In the rows, 128 means zero.
D: a few groups of rows, each row roughly a mix of its group's hidden directions:
D (136 x 11):
[[133 101 151 121  88 134 100 165  89  89 123]
 [120 163 124 132 121 136 140 154 164  81  79]
 [111 161 134 104 164 152 114 159 180 105 128]
 [119 125 158 120 122 153  76 125 179 158 111]
 [125 136 155  96  97  97  98 138 163 122 175]
 [157  76 129 128 121 166 120 112 107 136  79]
 [ 86  99 126 121 158 114  82 136 172 142 139]
 [109 135 130 118 105 147 106 116  76  71 117]
 [119 159 129 137 163 113 150  95 119  65 130]
 [159 153 137 129 148 155 169 148 138 158  80]
 [155 106 113 136 115 160 165 103  71 110 126]
 [114 129 177 132 114 117 138 177 144 153 171]
 [108 172 172 152 127 165 110 127 100 103 112]
 [131  93 175 159  96 128  87 148 131 153 127]
 [139  88 117 141 119 101  81 168 159 152 117]
 [ 84 119  78 119 166 115 163 135 107 145 129]
 [120 146 153 122 156 179 145 158 167 154 108]
 [125 170 109 133 141 156  86 157 107 124 173]
 [155 106 117 124 133  92 129 105 105  85  77]
 [115 174 172  92 142 133 128 167 110 140 107]
 [178 140 142 142 127 173 117 162 118 116  88]
 [139 110 103 168 139  93  98 105 129 147  79]
 [168 167 120 109 134 134 126 171 145 115 176]
 [155 140 108 146 135 100  85 158 143  84 100]
 [129 148 122  92 158 102 168 116 146  78 109]
 [129 123 153 180 117 127 100  89 138 174 115]
 [109 120 144 101 116 152 142 115 189  98  96]
 [ 72 165 157  88 140 129 132 153 114 137 143]
 [132 177 126 131 116 136  68 134 131  94 155]
 [ 85 157 118 125 119 171 137 146 156 133 175]
 [162 109 146 143 122 101 191 139 110  99 141]
 [124  85 141 175 142 117 144 156 125 178 130]
 [150  82 102 133 121 129 123 164 143 185 130]
 [126 125 119 119 120 110 124 110  69  66 123]
 [117 102 167 149  81 126  88 107 103 119 104]
 [134  51 109 135 120 160 111 147 124 123 134]
 [108 111  90 112 119  90  87 100 117  97 155]
 [157 131 161 102 163  87 150 100 110 159 137]
 [145  72 107 120 135 105 164 130 171 141 108]
 [144 164 152 121 110 109 107 116 109 113 193]
 [ 95 109 162 100 133 134  69 121  98 130 110]
 [ 92 153 145 112 151 130 182  81 120 133 131]
 [128  94 146 104  99 148 127 168  74 140 111]
 [155 122 155 107 122 159 145 188 127  91 125]
 [ 83 132 137 131 131  87 147 140 186 141 108]
 [134 108  99 182 138 138 108 114  87 155 100]
 [109 120 178 139 109 118 170 172 107 128 152]
 [141  96 171 112 118 126 123 169 158  98  92]
 [176 134 137  99 146  70 129 106 106 118 116]
 [130 134 155 158 125  86 150  82 129 172 115]
 [127 163 113 112 171 165 132 134 176 156 120]
 [132  99 130 145 126 127 101  80  73 111 101]
 [141 187 161 131 129 181 145 144 124 137 130]
 [136 142 111  92 151  86 133 129 155  75 106]
 [ 67 137 115 145 131 134 126  89  98 154  99]
 [146  81 147 133 100 115 124  94 114  90  89]
 [152  91 157 177 106 105 103 102 134 152 121]
 [156 110 139 165 157 163 168 154 125 144  96]
 [113  63 125 150 134 108 138 144 156 157  99]
 [128 138 136 140 102  90 167 111 148 127 188]
 [ 89 140 108 140 155 121 126 140 178 131 179]
 [157 119 115 136 105 138 143  53 116 112 115]
 [192 153 142 117 137 153 162 141 105 112 109]
 [103 123 101 142  83 150  83  95 104 148 124]
 [125 141 103 109 112 135 183 133 130 136 188]
 [ 88  98 104 106 145 111 144  93 128 129 179]
 [165 126 104  88 146  88 167 130 134  93 128]
 [188 133 133 123 120 106 130 158 145 107 177]
 [136 119 136 124 113 136 114 131 211 119 106]
 [112 150 168 164 153 126 170  91 135 137 101]
 [151  81 141 143 108 104 145 164 168 107 105]
 [122 136 109 153 151 117 178 155 164 166 106]
 [102 129 113 158 157  86 116 148 157 156  89]
 [101 141 110 130 115 121 193  96 141 136 163]
 [160 113 139 114 152  81 164 135 173 107 122]
 [117 130 107 152 161 103  80 145 157 121  86]
 [119 159 167 127  95 165  81 153 111 131 126]
 [142  94  81 151  84 135 104 155 123 102 115]
 [163 126 112 115 124 198 152 112  99 128 134]
 [ 83  68 116 132 118 132 143 109 140 149 162]
 [118 109 139 139 146 129 127 176 187 145  95]
 [ 99 107 123 115  97 124 137 119  85 133 189]
 [136 179 154 126 168 115 145 145 123 154 170]
 [150 103  80 104 154  88 160 115 143 107 138]
 [123  88 132 174 141 101 170 142 108 162 132]
 [165 119 156 173 129  97 160 128 144 157 158]
 [119 149 140 125 118  77  77 145 160 155 138]
 [164 137 149 112 123 151  91 168  93 119 163]
 [148  86 113 157 110  92 111 117 161  91 107]
 [ 70 142 132  95 154 165 128  96 144 122 114]
 [128 143  88 146 170 124 189 115 111 139 124]
 [150 139 128 124 147 158 130 109 130 128  51]
 [127 139 109 162 143 126 123 130  82 186 157]
 [200 136 100 136 150 123 142 106 153 112 129]
 [115 147 158 150 137 143 117 118 129 101  57]
 [138 148 138 132 129 177 145  93  74 102 123]
 [132 106  73 134 128 154 151 148 150  81 107]
 [115 159 106 116 126 187 153 144 139  90 150]
 [107 135  97 111 159 141 152 119  82  81 148]
 [139 103 114 110 134  55  94 129 146 131 128]
 [138  86 130 113 109 142  70 168 120 109 115]
 [190  97 109 161 124 140 146 150 154 126 109]
 [102 121 139 130 141 131 104 166 179 173 151]
 [116 140 124 120 143 105 160  84 178 166 143]
 [ 74  90 129 101 114 131 120 129  78 137 112]
 [126 148 143 114 149 149  64  96  98 133 110]
 [115 175 149 117 169 117 163 103 144  96 145]
 [ 96  82 124 126 123 138  89 114 110 141 181]
 [ 92  89 121  98 109 164 160 103 100 122 113]
 [120 104 143 145 129 123 149  70  75 135 111]
 [125 112 139 174 117 152 112 123 123  85  74]
 [ 92 109 114 100  95 159 125 108  75 112 117]
 [106 153 108 149 124 152 103  98 183 159 139]
 [177 128 109 128  92  91 101 168 135 144 140]
 [137 122 103 186 139 123 114 145  92 171 144]
 [126 154 115 115 136 147 162 181  87 101 146]
 [154 149 159  95 127 161 113 180 113 100 134]
 [171 132 130 105 151  88 130 177 131 128 164]
 [154 139 154 153 131 122 110 151 194 154 120]
 [104 137 150  62 115 140 148 120 136  84 127]
 [104 126 156  98 108 112 149 182 118 109 167]
 [111 117 110 144  93 151 130 158 142 170 179]
 [118 111 111  75 134 149 147 138 174  87 127]
 [191 110 113 150  91 108 141 143 112 100 123]
 [126 116 108 150 152 126 156 111 184 176 129]
 [136 119 109 110 127 168 100 194 116 137 151]
 [156 148 130 168 138  81 112  91 156 146 108]
 [ 66 108 118 128 154 145 131 130 132 170  95]
 [140 102 124 132 122 107 143  73  69 119 121]
 [174  89 121 162 113 106  82 113 111 132 130]
 [123 137 122 140 111  98 147 125 148 120 205]
 [ 91 101 116 144 139 118 174 104  88 129  94]
 [149 141 159 108 133 134 115 180 116 117  73]
 [129  96 145  77  94 111 142 121 136  87  99]
 [122 122 129 127 169 170 134 131 170 162  87]
 [110 103 141 144 111 131 145  87 111  91  74]]
the one row of each list that fits no group (the others fit one group, some only roughly):
  * z29: [120 137 167 152 145 179 128 171 130 151 102]
  * z939: [133 113 141 126 150 147  55  97 145 112 121]
  * z453: [134 155 105 161 148 118 120  90 135 159 180]
  * z63: [111 119 120 121 165 180 129 174 141 151  99]
  * z545: [136 176  96 162 138  99 162 105 139 157 139]
  * z53: [114 159 154  81 101 104 127  95  95 104 141]
  * z465: [127 123 130 141 125 117  84 125 139 119 203]
  * z536: [172  93 109 142 103 148 174  97 142 129 145]
  * z226: [125  95  98 127 138  88 186 136 104 112 144]
  * z620: [151 189 169 105 112 107 130 120 108 103 125]
  * z365: [115 113 127 122 141  73 160 133 103  98 174]
  * z940: [146 133 123  98 138 195 122 123  86 108 119]
  * z235: [133 146 140 158 127 179  88 178 127 140 131]
  * z856: [ 96 152 102 156 145  76 137  93 148 147 132]
  * z207: [153 125 118 143 138 138 119 137 113 135  47]

z365
  * z831: [ 81  91 156 110 117 129 136 148 131 131 182]
  * z23: [ 75 122 115 144 103 127 132 146 168 161 164]
  * z745: [106 135 108 165 124 154  98 103  92  81 114]
  * z769: [125 143 141 169 116 141 147 149  58 124 129]
  * z9: [ 91  95  87 137 139 147 168 104 156 143 146]
  * z895: [161  90 132 147 159 108 113 153 116 107  78]
  * z941: [ 84 124 150 107 135 152 139  95 160 136  78]
  * z751: [ 74 120 143 114 132 115  95  96 112 159 164]
  * z540: [128  80  91 135 120 163 172 124 115 145 102]
  * z911: [ 86 128  98 127 165 173 147 120 151 160 117]

z895
  * z578: [131  77 146 139 170 158 135 149 147 147  93]
  * z344: [168 150 103 151 118 114 130  83  98 121  87]
  * z784: [119 162 143 137 138  84  65 125 132 111 147]
  * z663: [ 88 157  92 174 131 141 167 123 122 115 147]
  * z692: [116 151 118 106  96 158  81 152 102 149 162]
  * z88: [120 109  99 138 178 150 176 151  97 131 134]
  * z356: [149 133 121 173 145 126 112 142 182 171 135]
  * z76: [115 137 130  98  87 131  87 130  72 138 151]
  * z247: [154 149 179 174  91 127 121 141 121 133 154]
  * z36: [169 122 146 127 148 141 122 177 154 174 148]
  * z219: [161  69 125 154 140 140 105 120 159 138  96]
  * z530: [148 118 123 145 128 179  83 174 112 139 112]

z663
  * z556: [152 151 128 148 148 149 135 190 118 146 166]
  * z958: [153  66 109 136 143 116 136 173 106 114 116]
  * z689: [ 72 159 136 119 109 159 120 172 127 154 130]
  * z10: [110 140 126 138 114 128 139  85 132 201 142]
  * z614: [127 144 131 160 107 103 102  74 142  91 103]
  * z514: [176 146 121 138 149 169 121 185 118 129 135]
  * z191: [160 139  89 108 150 151  92 173 152 123 141]
  * z253: [158 125 168 126 112  99 117 128 178  93  99]
  * z355: [123 132 154 107 149 104 185 100 137  90 107]
  * z223: [ 61 113 141 115 125 105 103 155 126 118 162]
  * z853: [ 99  81 140 140  98 121 130 151  76 105 113]
  * z976: [135 105 102 164 141 115 146  90 174 111  94]
  * z515: [ 70 109 156 147 137 132 104 138 164 163 123]
  * z816: [148  93 141 126 148 134 176  97  82 150 113]

z689
  * z573: [ 89 129 159 124 149  81 113 118 160 170 127]
  * z757: [ 87 122 123 107 109 124 123  88  81  99  97]
  * z637: [120 111 119 104 170 169 144 164 160 134  94]
  * z322: [132 185 131 136  95 151 137 155 140 143 174]
  * z25: [ 96 155 155 136  89  90 126  97 130 141 166]
  * z966: [126 139 108 188 117 150  81 118 150 148 111]
  * z68: [126 111 142 123 155 155 172 161 161 174 121]
  * z34: [112 146 106  88 102 138  97 123  89 146 171]
  * z600: [124 167 166 134 123 136 182 103 101 156 123]
  * z278: [124 118 128 130 109  98 100  81 166  86 153]
  * z732: [ 99 131 110 155 122 167 140 149 165 179 140]
  * z632: [136 145  98 189 152 111 123  92 144 155 129]

z732
  * z92: [108 104 109 109 134 180 135  79 130 110  98]
  * z658: [154  88 144 142 110  98 126 147  74 138  99]
  * z123: [119 119 142 119 110 138 145  70  87 170 141]
  * z256: [136 144 164  98 123 123 129 158 175 174 147]
  * z293: [125 159 161 149 146  85  80 121 118 160 121]
  * z22: [155 148 167 139 112 162  88 128  97 130 166]
  * z972: [111 109 108 145  91  76 169 113 130 118 101]
  * z489: [153  91 119 127 145 158 172 107  81 116 116]
  * z670: [183 110 127 129 108 127  69 120 148 109 117]
  * z442: [100 144 163 145  81 115  89 122  95 132 152]

z22
  * z99: [174 131 132 144 104 171 145 139  86 155 150]
  * z52: [116 101  82  83 136 134  97 115 123  92 103]
  * z836: [111 144 142 105 130 152 183  92 145 123  86]
  * z949: [153 111  91 107 119  77 108 129  97 144 163]
  * z619: [150 138 166  96 134 165 140 149 180 115 112]
  * z657: [166 104 142 133 130 110  94 130 184 162 141]
  * z33: [124 176 147 148 147 164 146 100 148 166 105]
  * z652: [ 91 106 133 107 134 138 136  80 140 122  72]
  * z983: [ 81 117 103 144  89 117 103 114 123 146 174]
  * z580: [176 136 138 139 164  95 143  89 142  94 130]

z580
  * z696: [173 138 126 124 138 114 101 110 188 148 154]
  * z644: [138 134  87 167 141 100 157 147 177 118 112]
  * z867: [167 137 153 111 165 140 136  91  82 109 109]
  * z227: [ 90 139 109 121 159 140  92  75 150 124 107]
  * z693: [111 122 136  99 143 130 133  64  90 101 106]
  * z955: [122 131 160  86 134 155 152 178  94 143 138]
  * z933: [112 127 103  66 100 151 115 131 170 130 140]
  * z333: [121 103 100 128  91  79 122 107 105 147 169]
  * z610: [114 168 156 159 108 110 102  82 132 159 141]
  * z593: [139 126 135  97 182 161 176 117 124 102 132]

z693
  * z262: [118  81  91 115 163 123 119 107 152 150  89]
  * z517: [128  93 102 155 115 133 118 129  56 125 118]
  * z694: [191 158 138 126 120 162 110 107  99 131 110]
  * z700: [120 119 140 110  84 138 125 194 152 123 154]
  * z759: [103 126 116  67  95 122 128 101  96 126 156]
  * z793: [130 107 145 131 143 134 157 137 111  61  91]
  * z275: [179 162 109 111 107 146 122 143  90 109 158]
  * z899: [ 75 165 103  98 132 128 152 114  95 104 131]
  * z216: [151 116 137 111 125 174 183 147 117 137  89]
  * z240: [ 99 135 135 146 138 184  99 157 161 111 105]
  * z349: [161 163 167 172 149 106 115 153 104 115 127]
  * z653: [153 135 157 187 116 152  94 126 128 163 121]
  * z346: [120 112 129 177 149 163 151 118 154 135  78]

z700
  * z296: [151 123 117 130 146 147 116 167 147  59 123]
  * z205: [106 159 113 116 103 115 172 146 158 154 169]
  * z152: [161 123  90 127  99 113  69 137 150 137 147]
  * z373: [102 131 171 112  93 139 140 124  98  79 102]
  * z486: [130 148 157 125 112 148 154 153  90 111 185]
  * z720: [ 99 164 140 109  93 131 104  83 145 160 146]
  * z452: [154 108 137 123 123  89 171 129 126 184 151]
  * z521: [147 180 169 142 113 151 117 106  88 134 113]
  * z979: [153 142 167 101  99 153 137 138 123  69 122]
  * z390: [129 118 109 147 174 164 128 166 148 174 126]
  * z550: [120 148 188  85 135 155 121 140 123 151 157]

z486
  * z626: [ 63 119 124 168 100 143 155 104 131 131 124]
  * z944: [ 81  95 141 143 136 122 128  72 102 151 136]
  * z41: [156 106 166 146 126 121 176 123  75 132 123]
  * z337: [166 169 147 103 138  86  92 152 146 133 121]
  * z438: [102 120 171 103 138 111  84 171 144 116 146]
  * z367: [153 145 151 148  88  82  86 101 126 134 120]
  * z998: [126 125 109 156  68 147 126 103  84 121 150]
  * z433: [ 97  93  87 123 112 172 120 120  87 124 112]
  * z675: [141 120 152 116 107 123 192 129 104 143  84]
  * z74: [104 147 149 105 167 152 183 131 160 139 133]
  * z311: [132 154 175 155 115 155 133 109  89 169 117]

z41
